X: rows in a few groups, each row roughly a mix of its group's directions
X (145 x 11)
[[ 55  -8 -31 -20  22 -16 -29  60 -14 -23  -2]
 [ -8 -14   4  33  17 -29 -25 -53  48  -4  47]
 [ 14  39 -16  31   4 -15 -28 -23  66  33  22]
 [-46 -24  14 -17 -12  17  23 -46  17 -55  28]
 [-16  12  14  27   5  40 -35 -44   9  59  29]
 [-39  -3  59  37 -17  37 -18 -10  25 -30  20]
 [-50  17  17  10 -54  54  19   2  -6  25 -22]
 [ 26  24  13  43  -3  -4  19  39  -6 -50 -52]
 [ 40  12   2  17  13 -10  32  45 -40 -26 -53]
 [ 33  24 -34 -20  -5  31 -56  41  36 -12  -3]
 [-31  19  -5 -14  12 -30  18   9 -30  60 -54]
 [ 31 -19 -14  33  29 -63   0  32  30  16  29]
 [ -7 -15  51  46  29 -10   9  15  -5 -43 -48]
 [-26   2 -33  22 -24  10   3 -39  22  38  63]
 [ -4 -23 -14 -14 -19  70 -57   7 -19 -16  18]
 [-29 -16  12 -12  21  48 -19 -66   9  22  31]
 [ 21  26  11  18 -34 -34  14  37 -61  35   6]
 [-22  -2  21  67  36  -4   8 -36  45   5  17]
 [-58 -37  34 -40  -1   6 -42 -26  16   9  14]
 [ -5 -20   0 -35  38 -65 -16  17 -35   7 -36]
 [-13  19  33  31  25  -3   8 -65  27  44  18]
 [ 18 -60  -4  -8  55 -25  44 -15 -14 -16  15]
 [  5 -28  16 -23  49  -7  47 -60  18  12   8]
 [ 37  56  37 -13  -8  27  17  30  -7  35 -34]
 [ -2 -18  19   9 -63  62 -30  19  -8 -22   2]
 [ 35 -17 -22  -8  82 -19  -4  -6  30  -6 -17]
 [-56  -8  28  16 -51  41   1  -8 -40  -9 -15]
 [ 30  17 -24 -31   9   7  -9  -2  -5  85  16]
 [-30  43  -3  48 -35 -33  15   9  18  46  20]
 [-53  19 -46  28  14 -14 -18   0  21  43  37]
 [-25 -19 -23  48  -9 -38  27  -8 -46  41  21]
 [-47 -12 -28  20 -56 -19  -5 -31 -13  29  37]
 [ 33  36 -13  14 -22  63  -2  -6  41 -34 -16]
 [ -7   9 -11 -36  56   0 -14 -60 -23  21  32]
 [ 22 -17   0 -79  17  -7  42 -17 -18  24 -13]
 [-13   1   9  53  58 -41  -7   7  -2 -19 -43]
 [ 30  10 -29 -28 -55 -20  28  60   7  -5   4]
 [ 62  18  -8  18  24 -16   5   6  55  43   1]
 [ 18  18 -18 -53 -46   4  29 -10  11  33  48]
 [ 11 -42 -35 -16  26  13  29 -51 -31  25  34]
 [ 35   2 -53 -24 -42  29  34 -39  -4  17  17]
 [ 22 -12  16   1  11 -64 -20  70   2   4  -7]
 [  4 -33  38  15 -56  49   8 -27 -23 -23  18]
 [-28 -42  36  18  -5   2  27  22   0 -20 -68]
 [ 14  11 -37 -23 -50  31  26  41 -49   2  -3]
 [ 45  36  12 -52 -17  27 -18 -30  35  -1 -26]
 [ -1 -22   0  26  44 -33  21  30  27  18 -62]
 [ 39  -6 -13 -66  42  28   1  -5  41  -4  -4]
 [  3  45 -21  62 -20 -24 -22  34  20  26  19]
 [ 11 -50 -20  33 -15  45 -41  34 -20 -23  19]
 [-33 -34 -27 -19  41 -47   3  22 -44  28   2]
 [ -9 -22  -5  18  10 -12 -15  51 -27 -57 -49]
 [  0  -7 -16  49 -30 -13   2  41 -14 -69   0]
 [-14  28 -44  47   3 -41  -8  30  38 -20  28]
 [ 19  33  -6 -23 -15  55  -8 -28  49  44  -4]
 [ -9 -46   6  13  27 -64  32  31 -25 -25   0]
 [-29  -5 -14  57 -32   1  -1  34  59 -22   7]
 [ -5   9 -14  14  41 -79  -8   0 -13  33 -26]
 [  9 -12 -46  62 -16  55  16 -15 -10 -13  17]
 [ 48  21  26 -38 -49  44 -20 -18  -2 -12 -19]
 [-15 -20  31  22 -35  64 -44   7 -27   1 -17]
 [-43 -19  34  47  34  27 -33 -29 -11   8 -29]
 [-13  -3 -52   8   0 -35 -17 -28  22  24  65]
 [  0 -63  15 -22  31 -16  17  22 -43 -41 -16]
 [ 53  51 -38   0   5   0  39  21 -15  29 -23]
 [-57 -27  52  38  27   7  -8  -1  19 -25 -19]
 [ 27 -23  10 -51 -20   8  24 -55 -39  18  23]
 [ 13  28  14  13 -26  62  -8 -37  49 -25  -1]
 [ 11  27 -46  22  20 -12 -26  -6  44 -19  59]
 [ 16 -12 -14   2  38  75   4 -40  27 -14  16]
 [-36  10  17  12 -50  47   3 -15  45  23  32]
 [-16  -2  31 -48  39 -59 -22  29   3  17 -17]
 [-47 -33  49  12  32 -43 -37  -8 -13   7   8]
 [ 27  -6 -43  19  13 -69  -2  29 -27 -31   1]
 [ 11 -12 -68  29   6   4  50  31 -28 -15  12]
 [-11  10  -8  28 -19  56  -5 -38  28  57  17]
 [ 10  44  -2 -12   7  23  -8  42  62 -34 -28]
 [-31 -39 -41  -3  -1 -51  -3 -12 -21  49  25]
 [ 35  18  10 -22  24 -49  -5  22 -19  -9 -66]
 [-24 -50 -32   5  64 -34   6  -9 -20   7  23]
 [-32  -5   2 -23 -34  18  -9  42  50 -51  19]
 [-49 -41  14  39  12 -33 -10  27 -17 -46 -11]
 [ 39  44   5 -46 -17  52 -30  -6 -15  22 -14]
 [-59 -39  34  34 -34  22  -3 -31  -4  -2  21]
 [ 11 -35  -6 -34 -22  18 -20 -59 -24  45  22]
 [  5  27 -17 -64  22  -1  -3 -10   7  67 -10]
 [ 19 -17  31 -72  42  -7 -34 -18  11  10  -8]
 [-30 -64  26 -23  27 -16  13  34  33 -27 -12]
 [-39 -32   4  12 -63 -11 -24  12 -25 -47   5]
 [-10 -25  20  51   5   6 -21  35  -1 -48 -51]
 [ 14  44  11   5 -19  18 -70   0  42  26  -8]
 [-21 -23  49  11 -18 -34 -47 -22 -40  33  -1]
 [ 38  39  15  28  12 -42 -49 -22  15  38   4]
 [-11 -54 -12  13  43 -14 -19 -51 -34  22  20]
 [-39  18 -31  -3  39  -2 -30 -46  -9   1  55]
 [ 29  46   3 -33  -1  40  19 -22  17  58 -15]
 [-11  -2 -30  12 -78  42  -7 -11  19  20  23]
 [ 19  -6  44 -18 -55  54 -14 -11 -38 -14   1]
 [ 73   4 -41 -22  36  -3 -27  17 -18 -17   5]
 [ 10 -20 -21 -12  47 -38  23  50 -40 -31  -9]
 [ 12  -6  19 -34 -32  52 -33  -7 -61  -6   4]
 [ 21  -2 -68 -50 -20  15  38  10  19  -3  16]
 [ 36 -17 -32 -39  14  51  21  -6 -48 -24   3]
 [ -8   6 -14  -9 -22  87 -22 -32  19  -1   5]
 [-34 -44  11 -28 -36  12 -38  21 -13 -52  18]
 [-38  17  24  72 -29   5 -32  13 -20 -21  -8]
 [  2  32  58   5 -25  30 -11 -17  36 -14 -51]
 [-30 -65  13  -7  30 -18   8  14 -15 -55 -19]
 [ -1  70  -7  -9 -41  29   0 -10  30  43   5]
 [ 10 -48 -14 -30   0  19  24  63 -35 -29   0]
 [-27  -5  22  50 -31  18 -15  10  30 -64   4]
 [ 40  44   0  -8  -4  53  33  14  29 -41 -16]
 [-19 -28  49  -5 -21 -40 -43 -20  -2 -39 -32]
 [ 23   8  31 -12 -13 -29 -38  25 -17 -62 -38]
 [-21 -19  39  25 -50  50 -20   1 -12 -43  -7]
 [  3  14 -17 -22   5  56  20 -47  53  24  19]
 [-23 -50  26  17  24  47 -24 -16   9 -43 -29]
 [-13 -54  30  11  -8  -2   5   3 -66 -34  27]
 [-36  35   5   6 -60  29  20   0 -52   4 -12]
 [  8  -7  26 -75  36  -2  32  -1  35   9 -18]
 [ 27  38  31 -12 -39  41 -25 -16  38 -34 -22]
 [ 31 -62 -15   9  36 -28   0  41 -22 -29  13]
 [-13  -6 -13 -29  45  -4 -34 -25  37  63  -2]
 [ -2 -28  -3  11  69   0  -4 -35  46 -38  -2]
 [-13   9 -33 -25 -32  60  59   1 -15   2  15]
 [ 48  -2  34 -51   6  37 -43  16  -1  26 -14]
 [ -3   4  -2  33 -14  -3  32  21   1 -87   6]
 [ 11  40  -9  68  11 -28  17  21  24 -27 -32]
 [ 28 -43 -37  29  23 -34  20  31 -38 -24  25]
 [ 39  39 -13 -52   3  55   1 -31   7  22  -1]
 [  0  45  24  14 -73  24 -12  -5  38  -4 -10]
 [ 56  49 -14 -28   3   5  -2 -34  37  37   6]
 [  9   3 -42  50  21 -52   3  34   0 -41  10]
 [ 37  31 -23  -1  56 -23  10  49   9 -18 -31]
 [ 67  -8 -18 -38 -13  46 -34  17   0  -5  18]
 [ 19  26 -10  -2  75 -44  -1   2  29  22 -22]
 [ 13  48 -21 -22 -28  54  -6  -3  44  34  12]
 [ 36  48 -31  14 -39   9  23 -39  11  40 -16]
 [-16 -34 -33 -62  -3 -15 -16 -13  10  53  23]
 [ 16  -7   8  31 -17 -41  37 -16 -74  -3   1]
 [ -7  49 -14  23 -25 -41 -48  40  -8 -22 -23]
 [ 50  28  10 -15 -23  -8  -2  54 -15  55  11]
 [ 53   6  -2 -22  51 -12  -5 -34  45  31  15]
 [-37  39 -10  45   3 -41  13 -25  33  13  41]
 [  1 -14 -57 -33  38 -55  13 -19   8  29   4]]
which group is each row in? (one row of each group first)
[ 22 -29  30  17 -18 -34   0  13 -49 -49 -40]  J
[ 22  12 -12 -33 -24  49 -38 -10 -26  45  37]  A
[ 56 -15  -9  12   9  11 -45  35  38  34  30]  G
[ 36  38 -56   9   7 -14  25 -13   2  53 -25]  C

[  6  38 -30 -17 -13  13  26 -24  -4  79   4]  J
[ 11   5   0   6  66 -61  13   3 -32  21 -25]  C
[-10  10 -53 -18  45  -7 -14 -18  24  49  40]  A
[  5  34  -1 -44   6 -11   9 -57 -28  14  54]  A
[ 44  35   4 -32 -40  31  16  16  15 -50 -19]  C
[-13   9  -9  -4  60  -4 -25 -27 -28  66  -5]  A
[-34  -5 -11   3 -27  40 -10 -35  43  -4  60]  A
[  7 -28  43 -44 -15  42  29 -54  10  -1   5]  A
[-15 -16   6 -53  57  17  20  15  40 -29  22]  C
[-56  24   6  14 -13  -1 -39 -28   0 -49 -39]  G
[ 38  16  29 -38  31  59   4 -20  35  17   5]  J
[-32  -7 -16  37 -62  12 -12  26  22 -47  17]  C
[  5  36  -6  -7 -45  49 -45  16 -42 -11 -20]  G
[-60  15   4  67   4 -28  -6  12  -3  28 -18]  A
